The rows of D fall into several groups, and each row is roughly a mix of its group's hidden directions; some rows fit no group.
D, 91 rows:
[[ 39 -12 -13  13  11 -29  40  14 -11 -23 -13]
 [  0   7   8   4  -6 -39  19  29 -14   2 -50]
 [  1 -37 -24 -26 -13 -50 -11  -5  -1   3  11]
 [-28   8 -25  -2 -35 -33  -7  17 -24   5 -29]
 [ 38  -4  26   8  28 -12  25  21 -28 -19  17]
 [-15 -20  28 -13  12   1 -28   6  -1  27  48]
 [-45 -31 -31 -20  10  -1   8  13 -20  -7  22]
 [  1 -20 -27  -4 -10  30  41 -21   8  12  33]
 [-28  27  -7 -25 -30  -1 -17  -5 -30 -16 -32]
 [-26 -35 -22 -30   7 -17  -8 -32 -15  19  16]
 [ -9 -30 -10   6   5   0 -26 -20  38  30  31]
 [ 54 -17  -7  -4  31  22  25 -12  -3  -5  -1]
 [-28 -12 -21 -25 -26  -9 -46 -12  -3  23   9]
 [ 31 -27  -2 -14  17 -28  24  13  34  10  25]
 [-21   1 -52  17 -12   2   3  11  -6  20  37]
 [-25  20  16   9 -14 -16  42  17 -16 -10 -37]
 [ 50 -12 -24 -18   4  -8  34  16  18  -6 -11]
 [  4 -33 -13 -29   2 -11 -28 -22  44  -8   9]
 [ -5 -43 -28 -28  -7 -21  15  -2 -34  12   1]
 [ 21 -19  -3 -21  12   6 -30 -31  45 -12   9]
 [-37  30  20   9 -16  -6 -39  -8  28 -12   3]
 [ 30  -9  -4 -36   3 -43 -15 -19 -13 -25   9]
 [ 33   8  31   3  29   7  38  30   0  -7  14]
 [ 12  -3 -10 -32 -13 -44  -5  -4 -34 -29 -11]
 [ 29 -16  10   7  22  -9  43  31  24  10  18]
 [-10  -6  30  24  28  31  27 -19   6  15  29]
 [ 17 -39 -31 -17  23  12  24   4 -32   7  14]
 [-46   5 -25  -2 -38   5   0   9  -6  11 -34]
 [  8 -20 -19 -15   0 -30  40  29  -9  15 -29]
 [-15  -6   2  39  -1   4 -16  -3 -58 -11  -4]
 [ 23  -7   0  12  35  31   7  -8  23   3  45]
 [-40 -25 -18 -14 -22 -14  28   3 -24  24 -12]
 [ 17  18   3  20  -5  42   4 -31  21 -14  35]
 [ 45 -17   8  -2   3 -18  36 -11 -31   2 -21]
 [-55  14  -3 -10 -29 -13 -19  -4 -24   7 -12]
 [-11  -6 -19 -17  -3  17 -53 -14  30  12  21]
 [-42  21  40  27   3   3 -26 -11 -16   3  -2]
 [ -7   9 -55  10 -17   4 -22   7   2   5  38]
 [ 40  -5  -4  22  18 -11  47  19   1 -17 -10]
 [-48  15  -1 -13 -32   8  -8  16 -30   5 -22]
 [-24  23   6  12   9  22 -43  -4  31 -14  27]
 [-50  22   4   8 -44  -6   2  20   0   4 -10]
 [ 16 -28 -13  -2  13  -6  52  35  13   1  -3]
 [ -7  35   4  11 -26  11 -48 -20   2 -25   6]
 [  0 -25 -40 -20  18  35 -15   8  10  18  26]
 [-53  17   1  -3 -25 -10 -39   0  12   3   5]
 [-19 -24 -37 -21 -24 -21  28  12 -18  18 -14]
 [-20 -22 -33 -17   4  17 -34   8  12  17  36]
 [ 19 -16  13   4  38  33  15 -14  20   7  37]
 [ 22  -6   6  23  16  -1  53  38   0  -2  -3]
 [ 49  11  14  14  32   7  32   4  15 -18   4]
 [ -7  32   4 -15 -12   6 -31 -27 -33 -29 -20]
 [ 61  -2  17  18  23   7  13  -6  18  -8   5]
 [-10  13   0  -2  -4  16 -57 -16  34   3  19]
 [  4 -39 -30 -23   8  -3  28   2 -41   9   1]
 [-23  -4  18   0   0  18  30  47  14  31  12]
 [ 29 -17   8  14  15 -16  50  29  15 -12   0]
 [  9 -31  26   0  22 -14  10  28  -8  18  44]
 [-20  32  14   6  -2  42 -37 -27  -5  -2  -5]
 [-28   8  18  19   2 -18   2  26  47 -25  15]
 [-21 -38 -43 -27  10  12  -6   9  -9  11  25]
 [-15 -27 -29 -21  -9 -31  23  24 -18  21 -21]
 [-24 -37  -8  -6  18  -2  39   9 -13  35  12]
 [-23 -43 -24 -19  14 -17  28   9 -21 -16  16]
 [ 20  26  -8  -8 -37 -21 -12   6   0 -27 -40]
 [-49   4   3 -12 -34 -31 -26 -10  -8   0  -7]
 [ 46  -3   7  20  26  10  44  15  -5  -5   0]
 [ -6  29  20   7  -6   8 -58 -16   3 -23   5]
 [-51   9  -2   0 -23  21 -35  -9 -17  14  -8]
 [ -4  23   9  13  -5   6  -1   4 -58 -29 -23]
 [-59  27  13  15 -17 -11  -9  18   8 -12   0]
 [ 46   6  -6   9  -3  14  50  -3  22  -9  -4]
 [-20  16 -21  21 -33  31   9 -29   0  -1  33]
 [  4  13  29  10 -11 -21 -22  -9  55 -16  -3]
 [-50 -18 -29  -1 -17   0   7  -3 -22  26  20]
 [-18  27   1 -18  -9  32 -23 -25  42  13  -6]
 [ 18  19   4   8  13  34 -42 -15  35   2  18]
 [  6  39  21  19 -24  17 -29 -25   7 -29  -4]
 [  0 -10 -64  -8 -18  -6   2  16  -1  11  24]
 [-19 -26 -28  23 -12  -4  32  27  23  26 -11]
 [ 12  -6   7  16   8 -14  49  17 -46  -7  -2]
 [ 29  30   8  12  11  11  37  12 -13 -30 -27]
 [ 51  23  -1  13  11  19  -8  -3  31 -24  15]
 [-40 -22   6 -23 -16  -7  -6  28   2  37  21]
 [-22  -1  34  -6   5   9 -33   5 -43   5  28]
 [ 13  -9 -36 -16  12  47 -12   1 -16  31   8]
 [ 56  15 -20  -7   5  -6 -17  15  24 -25  -2]
 [ -4 -21 -14   3   5  -4  26  46  43   3  13]
 [ -1  31 -10   6 -45 -23  -5   7 -10 -18 -38]
 [ 58 -21   0   3  29   9  24  -2  12  -5   6]
 [ 47  -3 -11   0  37  11  -6  12  28  -5  28]]
One row of each group comes first, with its name. Which group is each row after those in?
[-53 -23  -5  -8  -3 -20   2  10 -29  28  -7] => (80)
[ -4 -10  -6  -2   3  -8  54  17 -41  -3 -21] => (19)
[  8  10 -16  -2  -9 -13 -33 -42 -27 -31 -18] => (5)

[-34  29  16   1 -27 -13 -15 -19 -36   0 -23] => (19)
[ 40 -14 -17   4  16 -20 -17 -41  22 -15  10] => (5)
[-20  -7 -19 -48 -31 -35 -12   1  -4   0 -11] => (5)
[ 12   1 -25   8 -11 -16  49  23   5 -12 -36] => (5)
[ 23  12  42  26   0 -34  11  -9  17 -28  -4] => (19)
[ 23 -11   6   6   2 -18  48   6 -44   0 -17] => (19)
[-32  27  26  13 -13 -14 -16   3  43 -22  -6] => (19)
[ -9  14   3  17  -9   2  27  28 -48 -18 -28] => (5)
[-53 -13 -16 -25 -26 -24 -10  -4 -17   3  -7] => (19)
